In the data rows, 128 means zero.
Here are some numbered points:
[89, 127, 78, 138, 125, 125, 106, 118, 142, 123, 112, 133, 128, 123, 133, 132, 127, 112, 103, 108, 130, 109, 118, 120, 146, 104, 160, 94, 106, 118, 131, 136] 0
[67, 115, 110, 109, 105, 163, 129, 123, 119, 97, 103, 79, 100, 116, 149, 110, 118, 114, 119, 127, 121, 99, 102, 104, 52, 108, 121, 179, 99, 94, 77, 99] 1
[176, 209, 147, 142, 193, 143, 255, 138, 103, 177, 208, 142, 139, 173, 142, 137, 140, 198, 146, 147, 94, 143, 142, 204, 177, 162, 169, 105, 233, 138, 187, 188] 2
[112, 113, 125, 141, 131, 136, 99, 131, 142, 106, 163, 141, 102, 128, 183, 142, 130, 128, 158, 130, 147, 137, 142, 122, 131, 127, 128, 82, 144, 109, 133, 132] 3
[134, 143, 128, 145, 134, 138, 122, 129, 147, 101, 131, 146, 143, 133, 128, 144, 129, 130, 131, 126, 134, 142, 144, 118, 142, 129, 120, 146, 135, 152, 160, 143] 4
[118, 118, 120, 132, 125, 134, 192, 135, 116, 131, 137, 136, 116, 131, 150, 138, 136, 137, 135, 135, 118, 137, 141, 121, 125, 136, 141, 152, 129, 151, 123, 128] 5
[136, 128, 132, 87, 124, 126, 127, 134, 140, 129, 127, 130, 129, 139, 119, 125, 137, 100, 127, 141, 159, 130, 137, 122, 135, 127, 132, 105, 146, 150, 133, 113] 6
[148, 134, 154, 116, 115, 108, 131, 135, 127, 132, 134, 154, 134, 132, 126, 111, 107, 121, 126, 131, 98, 137, 115, 96, 175, 150, 149, 161, 112, 138, 163, 127] 7
[122, 129, 122, 128, 118, 118, 78, 121, 130, 100, 118, 123, 120, 118, 99, 121, 122, 72, 102, 112, 128, 91, 105, 102, 129, 108, 111, 85, 88, 132, 137, 129] 8
[131, 130, 129, 123, 134, 120, 78, 140, 124, 108, 123, 139, 128, 128, 133, 119, 126, 114, 122, 121, 121, 116, 112, 123, 145, 123, 120, 79, 110, 98, 139, 134] 9
[137, 98, 109, 137, 130, 109, 121, 131, 125, 130, 125, 135, 128, 125, 106, 133, 110, 98, 127, 157, 136, 111, 130, 115, 142, 122, 120, 126, 131, 114, 138, 118] 10
[144, 144, 123, 142, 132, 136, 158, 127, 127, 119, 125, 134, 131, 72, 142, 140, 118, 126, 121, 120, 122, 125, 136, 121, 122, 111, 117, 110, 123, 97, 120, 137] 11
[113, 127, 114, 131, 118, 115, 90, 110, 125, 108, 115, 124, 112, 157, 104, 116, 118, 95, 76, 104, 111, 104, 114, 88, 112, 95, 94, 55, 53, 112, 108, 126] 12
[125, 115, 111, 130, 122, 113, 122, 130, 105, 93, 117, 118, 122, 120, 139, 129, 121, 122, 131, 139, 169, 120, 93, 118, 104, 108, 98, 125, 122, 87, 108, 115] 13
[136, 133, 120, 121, 80, 122, 111, 135, 125, 105, 137, 137, 134, 131, 123, 137, 134, 126, 146, 129, 114, 116, 118, 138, 161, 147, 139, 147, 140, 151, 150, 131] 14
[131, 130, 155, 72, 109, 111, 117, 131, 121, 124, 124, 117, 113, 133, 103, 78, 131, 111, 114, 126, 115, 114, 103, 114, 131, 160, 80, 133, 115, 145, 127, 116] 15
[126, 130, 136, 110, 117, 134, 116, 132, 124, 102, 126, 118, 117, 114, 107, 108, 132, 141, 124, 141, 113, 125, 115, 118, 97, 124, 125, 143, 128, 146, 128, 109] 16
[121, 178, 102, 138, 184, 155, 255, 174, 131, 240, 177, 97, 130, 161, 144, 133, 134, 203, 130, 143, 115, 185, 150, 203, 153, 153, 158, 180, 215, 183, 148, 184] 17
[84, 126, 111, 127, 118, 112, 86, 111, 93, 109, 114, 107, 110, 107, 84, 119, 116, 91, 104, 108, 95, 85, 66, 79, 102, 88, 84, 59, 75, 123, 98, 115] 18
[116, 113, 117, 103, 132, 123, 136, 131, 132, 128, 131, 132, 122, 119, 157, 126, 131, 136, 138, 135, 136, 173, 136, 132, 93, 143, 129, 153, 149, 131, 107, 113] 19
[91, 132, 145, 128, 147, 132, 151, 135, 124, 113, 140, 196, 100, 103, 124, 94, 140, 147, 153, 108, 122, 181, 140, 174, 173, 169, 169, 202, 192, 167, 150, 106] 20
[126, 116, 120, 101, 134, 138, 123, 123, 137, 133, 132, 111, 134, 130, 154, 157, 111, 117, 148, 162, 123, 165, 103, 128, 112, 141, 128, 134, 171, 107, 119, 156] 21
[117, 114, 106, 137, 126, 130, 107, 161, 125, 88, 119, 122, 127, 89, 136, 181, 113, 115, 128, 88, 117, 87, 125, 111, 74, 113, 71, 90, 109, 74, 108, 130] 22
[137, 118, 119, 145, 136, 144, 143, 124, 148, 131, 130, 144, 160, 143, 153, 164, 112, 112, 144, 135, 127, 157, 155, 139, 132, 135, 138, 124, 129, 114, 138, 143] 23
[117, 127, 101, 130, 119, 123, 116, 116, 112, 110, 112, 64, 171, 114, 127, 111, 107, 105, 117, 117, 118, 95, 114, 99, 38, 100, 80, 37, 94, 9, 130, 125] 24
[126, 130, 145, 123, 158, 136, 145, 132, 141, 145, 139, 136, 138, 137, 147, 126, 141, 154, 158, 140, 170, 188, 151, 173, 141, 175, 158, 175, 177, 169, 126, 134] 25
[119, 116, 105, 115, 121, 125, 98, 127, 110, 111, 114, 118, 118, 119, 121, 131, 116, 94, 114, 101, 87, 88, 113, 99, 96, 103, 123, 79, 134, 96, 101, 160] 26
[144, 122, 138, 131, 125, 108, 133, 137, 139, 134, 133, 114, 133, 131, 126, 129, 140, 132, 128, 151, 126, 136, 130, 133, 155, 136, 141, 165, 114, 157, 156, 120] 27
[145, 145, 145, 115, 168, 138, 166, 134, 143, 151, 163, 152, 141, 159, 147, 157, 140, 166, 161, 127, 129, 195, 148, 182, 183, 176, 184, 174, 221, 170, 176, 158] 28
[136, 130, 132, 136, 120, 123, 137, 134, 135, 130, 125, 126, 119, 49, 111, 124, 139, 150, 128, 131, 131, 120, 120, 157, 133, 87, 124, 141, 123, 154, 125, 90] 29
[122, 128, 122, 120, 113, 121, 99, 127, 107, 102, 121, 121, 132, 117, 100, 58, 119, 67, 101, 110, 121, 93, 74, 89, 130, 109, 112, 84, 88, 172, 127, 130] 30
[136, 112, 111, 137, 127, 121, 113, 109, 127, 123, 126, 123, 130, 94, 142, 132, 118, 122, 139, 133, 118, 122, 134, 131, 111, 71, 93, 103, 64, 55, 113, 130] 31
[130, 115, 112, 138, 126, 118, 114, 126, 137, 122, 125, 134, 134, 132, 147, 135, 117, 110, 101, 125, 129, 119, 131, 97, 159, 130, 124, 117, 109, 126, 120, 140] 32
[128, 130, 115, 124, 126, 126, 105, 122, 114, 121, 123, 126, 123, 123, 155, 130, 78, 112, 136, 146, 112, 98, 118, 114, 121, 111, 106, 100, 91, 108, 132, 124] 33
[126, 117, 159, 179, 119, 140, 123, 132, 133, 126, 105, 120, 117, 118, 133, 90, 185, 123, 117, 133, 133, 85, 78, 170, 104, 122, 122, 147, 119, 149, 104, 108] 34
[115, 124, 120, 123, 159, 157, 157, 129, 144, 144, 143, 130, 138, 141, 172, 135, 143, 187, 156, 98, 154, 197, 162, 183, 114, 214, 180, 218, 205, 166, 159, 137] 35
[82, 129, 153, 114, 111, 110, 101, 124, 125, 119, 140, 127, 136, 123, 119, 119, 111, 101, 120, 133, 111, 101, 95, 116, 159, 125, 124, 99, 98, 133, 141, 134] 36
[133, 141, 167, 118, 163, 154, 168, 137, 154, 153, 150, 145, 156, 178, 191, 164, 146, 190, 188, 139, 147, 190, 188, 198, 142, 158, 205, 216, 231, 174, 120, 147] 37
[114, 128, 116, 125, 119, 112, 89, 110, 121, 102, 76, 87, 111, 111, 89, 116, 125, 92, 95, 144, 127, 70, 92, 112, 182, 101, 96, 25, 67, 99, 112, 124] 38
Which three points above are nearest to each new point, looking only along the 3 directions in which the numbered points spread most? Their numbers follow each, nearest first.
[128, 113, 135, 112, 100, 112, 120, 132, 126, 128, 122, 119, 113, 112, 102, 112, 136, 115, 126, 125, 141, 117, 115, 101, 124, 121, 163, 166, 88, 156, 126, 120] 34 15 16
[137, 146, 159, 134, 178, 139, 169, 103, 146, 154, 209, 151, 128, 168, 156, 152, 144, 176, 169, 146, 139, 209, 161, 190, 171, 185, 191, 187, 237, 199, 172, 186] 28 37 17
[131, 129, 134, 115, 131, 116, 111, 146, 122, 110, 128, 129, 141, 123, 112, 111, 123, 112, 100, 119, 114, 117, 106, 121, 147, 149, 130, 107, 108, 138, 142, 136] 36 32 15
[140, 132, 145, 102, 115, 123, 135, 139, 140, 134, 132, 148, 133, 131, 129, 140, 138, 126, 126, 133, 119, 192, 89, 144, 165, 148, 151, 142, 111, 160, 161, 126] 27 7 14
[126, 123, 120, 138, 147, 68, 115, 122, 122, 151, 125, 133, 129, 105, 126, 131, 121, 119, 127, 116, 124, 102, 119, 107, 129, 117, 114, 116, 89, 109, 118, 137] 0 9 33
[156, 105, 142, 129, 133, 152, 137, 125, 132, 132, 106, 110, 94, 73, 116, 122, 104, 120, 158, 132, 137, 103, 62, 115, 126, 113, 74, 99, 125, 22, 106, 133] 31 26 22
[170, 132, 137, 93, 110, 112, 117, 134, 124, 126, 133, 134, 129, 129, 120, 131, 147, 111, 125, 127, 103, 123, 100, 144, 184, 148, 71, 82, 96, 107, 177, 131] 36 9 32
[122, 129, 130, 105, 109, 115, 120, 130, 123, 125, 81, 146, 111, 109, 84, 113, 164, 99, 126, 127, 123, 118, 87, 116, 117, 122, 123, 136, 74, 147, 126, 56] 15 34 16
[123, 114, 106, 136, 110, 102, 105, 163, 125, 151, 117, 120, 136, 123, 134, 129, 113, 116, 146, 123, 122, 97, 102, 118, 105, 111, 95, 86, 91, 76, 66, 112] 31 26 22
[122, 124, 117, 141, 131, 130, 117, 123, 112, 116, 126, 137, 154, 127, 121, 136, 108, 108, 106, 110, 95, 109, 108, 84, 128, 111, 125, 102, 56, 118, 124, 136] 9 33 0
[127, 132, 111, 140, 127, 165, 112, 124, 125, 117, 122, 133, 145, 140, 139, 138, 118, 84, 119, 119, 126, 119, 132, 90, 126, 101, 117, 103, 112, 98, 123, 138] 33 0 26
[143, 132, 109, 78, 90, 118, 126, 162, 133, 130, 134, 135, 135, 159, 150, 108, 130, 125, 136, 122, 107, 148, 92, 209, 166, 159, 151, 143, 121, 153, 158, 135] 27 7 14
[157, 128, 153, 142, 120, 148, 152, 142, 158, 123, 134, 153, 150, 159, 178, 123, 140, 157, 135, 139, 169, 163, 169, 176, 134, 160, 196, 163, 175, 196, 153, 146] 25 20 28
[138, 148, 125, 139, 143, 145, 163, 140, 148, 134, 141, 146, 139, 148, 161, 86, 91, 157, 134, 143, 135, 163, 227, 165, 118, 153, 168, 177, 159, 176, 86, 150] 25 5 35
[115, 125, 151, 136, 121, 123, 93, 112, 94, 107, 164, 109, 98, 115, 99, 126, 118, 94, 128, 104, 132, 68, 99, 90, 113, 66, 97, 57, 66, 151, 107, 124] 12 8 18
[146, 149, 156, 144, 157, 178, 204, 132, 141, 170, 156, 154, 153, 156, 144, 172, 141, 165, 120, 140, 143, 171, 155, 175, 178, 197, 167, 175, 175, 161, 168, 152] 28 17 25
[114, 122, 124, 92, 108, 116, 116, 136, 119, 86, 112, 106, 105, 105, 108, 128, 131, 85, 154, 93, 129, 100, 112, 114, 92, 115, 97, 125, 98, 143, 105, 112] 13 34 16
[121, 112, 59, 131, 121, 128, 103, 133, 135, 117, 89, 115, 122, 119, 160, 126, 105, 115, 131, 126, 96, 108, 125, 124, 99, 127, 80, 90, 96, 41, 104, 128] 22 31 26
[131, 116, 152, 182, 161, 99, 135, 110, 146, 132, 133, 151, 144, 135, 155, 104, 118, 166, 148, 138, 119, 157, 130, 115, 124, 140, 95, 154, 165, 77, 128, 124] 21 23 5
[133, 116, 128, 136, 127, 121, 117, 101, 141, 129, 122, 129, 130, 134, 141, 140, 137, 127, 142, 136, 130, 163, 160, 120, 116, 94, 118, 120, 132, 126, 132, 125] 3 21 11
[115, 74, 108, 119, 114, 126, 76, 128, 83, 120, 171, 108, 111, 155, 133, 92, 100, 118, 140, 117, 123, 109, 130, 112, 89, 116, 105, 129, 107, 113, 111, 104] 13 33 16
[124, 129, 131, 118, 108, 118, 114, 128, 117, 122, 119, 111, 108, 108, 98, 104, 124, 106, 128, 125, 123, 101, 100, 113, 162, 137, 88, 125, 88, 142, 126, 124] 36 15 8
[133, 131, 130, 130, 152, 100, 120, 127, 124, 124, 132, 135, 133, 128, 128, 125, 127, 115, 122, 94, 125, 117, 115, 166, 157, 127, 152, 98, 124, 181, 155, 136] 7 14 6
[113, 127, 114, 141, 134, 75, 107, 94, 95, 101, 114, 104, 116, 56, 47, 105, 114, 54, 113, 109, 122, 66, 83, 97, 104, 93, 90, 77, 71, 114, 105, 108] 18 12 38
[139, 204, 199, 141, 129, 164, 226, 136, 174, 183, 202, 166, 211, 203, 151, 196, 146, 190, 100, 141, 174, 202, 191, 206, 199, 161, 197, 179, 194, 170, 172, 164] 17 28 2
[133, 130, 147, 122, 117, 131, 140, 137, 144, 135, 128, 139, 132, 131, 112, 100, 138, 134, 102, 134, 131, 144, 138, 149, 150, 140, 169, 170, 114, 166, 174, 129] 27 7 14
[126, 112, 106, 128, 119, 127, 107, 123, 131, 119, 116, 112, 119, 162, 135, 110, 103, 131, 135, 133, 111, 107, 123, 109, 97, 113, 70, 115, 117, 57, 105, 133] 31 22 13
[123, 124, 132, 105, 105, 114, 97, 106, 150, 121, 111, 115, 102, 119, 101, 106, 111, 110, 118, 125, 128, 100, 110, 104, 96, 129, 107, 88, 64, 139, 105, 100] 8 30 36
[124, 114, 114, 127, 102, 130, 120, 129, 144, 123, 120, 116, 122, 118, 138, 114, 153, 123, 131, 132, 123, 119, 132, 129, 104, 118, 104, 126, 105, 88, 105, 104] 13 33 3
[143, 127, 109, 104, 105, 110, 111, 127, 110, 102, 117, 108, 105, 106, 74, 101, 129, 106, 128, 119, 121, 100, 101, 104, 117, 114, 109, 125, 91, 138, 116, 102] 8 36 15
[131, 140, 115, 141, 176, 124, 125, 122, 140, 73, 131, 100, 120, 147, 116, 139, 115, 77, 115, 129, 113, 143, 145, 153, 158, 123, 115, 121, 143, 76, 126, 140] 11 3 10
